In the data rows, 500 means zero.
Here are some numbered points:
  356  480  398  639  436  230  415  753  849  295  375  252 0
  388  629  726  475  513  362  454  369  379  397  567  630 1
  499  551  320  473  500  437  455  432  568  462  456  547 2
  555  515  371  601  410  512  536  454  279  404  443  477 3
  232  463  517  297  629  574  759  319  523  341  528  591 4
  384  569  483  545  507  504  612  533  298  687  667  621 5
  522  571  495  530  503  411  494  515  473  611  555  466 6
  421  329  298  487  466  529  623  576  457  562  534  384 7
  388  457  498  362  518  492  568  396  428  429  514  529 8
  515  680  476  729  345  540  381  510  330  460  601  672 9
  507  397  438  442  427  562  429  690  667  422  431  392 10
  437  458  468  304  678  437  705  425  437  548  350  399 11
  567  501  418  543  296  745  422  567  704  812  549  550 12
  536  396  469  501  496  601  599  551  530  523  352  485 13
  378  668  714  542  499  396  470  334  363  356  505  663 14
  528  483  492  622  391  357  472  611  576  466  638  331 15
  535  366  515  473  529  572  666  631  550  607  362  450 16
  390  470  450  329  534  495  577  382  414  433  584  529 17
  515  597  573  514  322  361  504  663  347  846  527  592 18
  427  460  435  219  496  433  432  490  684  495  593  424 19
  505  339  672  501  654  400  626  571  679  513  265  464 20
  584  388  288  515  565  377  713  583  561  569  685  408 21
  546  622  399  310  684  580  677  492  556  589  654  459 22
  605  691  334  455  384  479  381  457  607  656  616  169 23
  381  508  485  560  546  403  667  536  305  731  630  581 24
  594  525  287  401  263  909  476  640  688  731  698  385 25
  542  474  327  494  538  469  489  446  597  455  424  573 26
  634  682  667  741  233  435  293  528  522  665  526  385 27
  426  468  595  617  535  425  440  533  397  345  520  663 28
New points follow, each followed by the number of its nearest point above by angle.
  571  447  332  618  620  440  665  615  501  469  605  497 21
  488  476  461  479  541  399  366  456  374  598  541  483 6
  639  581  402  547  464  572  519  414  388  329  496  444 3
  423  492  536  547  533  399  512  503  379  387  491  573 28
  568  551  634  438  686  580  524  419  623  308  364  416 20
  529  690  404  318  844  539  628  536  790  539  584  186 22
  504  588  416  374  404  615  416  679  794  641  663  354 25
  466  510  563  435  376  365  530  595  360  749  549  533 18
  608  459  403  422  432  619  462  657  592  553  563  399 25
  595  335  606  237  700  613  621  637  585  700  465  499 16
  506  458  448  544  504  481  623  457  399  674  557  440 24
  785  442  575  412  445  464  417  602  478  503  439  727 18
  463  397  278  340  481  490  519  472  383  614  602  441 7
  466  472  549  525  513  465  385  473  584  478  433  613 28
  317  458  728  363  518  390  518  642  645  513  361  339 20
  586  545  399  533  456  521  581  469  277  366  463  443 3
  545  509  457  482  403  494  454  596  463  682  514  467 18
  654  580  420  618  328  641  419  484  464  670  486  548 12
  527  384  609  330  598  611  584  523  550  715  490  587 16
  601  565  559  452  534  306  548  608  503  608  545  447 6
  505  489  350  493  409  469  446  444  548  529  517  486 2
  625  462  408  420  682  466  424  405  369  503  487  484 11
  351  517  304  330  516  529  534  689  760  435  715  280 19
  574  255  646  104  760  707  671  593  585  909  436  524 16
  522  623  621  317  443  540  491  592  666  509  513  480 19
  450  396  635  497  542  456  458  533  344  382  396  633 28
  553  682  387  726  216  795  418  485  560  706  412  590 12
  497  426  581  508  608  352  490  505  448  503  477  605 28
  476  492  465  603  415  516  464  419  389  392  475  445 3
  444  558  510  541  441  867  524  523  868  189  448  422 10
  638  333  671  427  587  503  518  664  409  639  471  602 16
  512  652  509  725  301  621  434  502  385  533  559  560 9
  562  448  404  487  473  530  692  410  293  659  570  313 7
  458  549  574  565  282  658  549  589  524  640  497  567 12
  560  471  199  461  246  439  187  640  703  605  578  137 23
  437  402  488  427  615  324  628  459  449  600  448  408 11
  486  415  478  457  466  588  435  695  695  399  401  385 10
  578  492  323  588  558  550  538  521  399  366  554  296 3
  645  698  534  322  529  529  533  511  471  629  643  564 22
  660  412  624  516  649  701  531  638  672  682  373  286 16
  474  455  748  612  327  419  532  463  485  772  471  582 18
  427  715  560  375  416  573  485  451  705  429  551  501 19
  401  406  535  520  611  315  682  511  413  556  443  432 11
  404  420  430  735  310  499  408  411  319  391  439  511 3
  576  371  575  784  460  650  615  502  123  358  287  651 3
  550  574  570  586  410  544  430  530  366  553  616  548 9
  361  566  395  463  574  439  740  301  306  364  997  608 17
  563  444  358  567  550  456  691  639  527  569  583  494 21
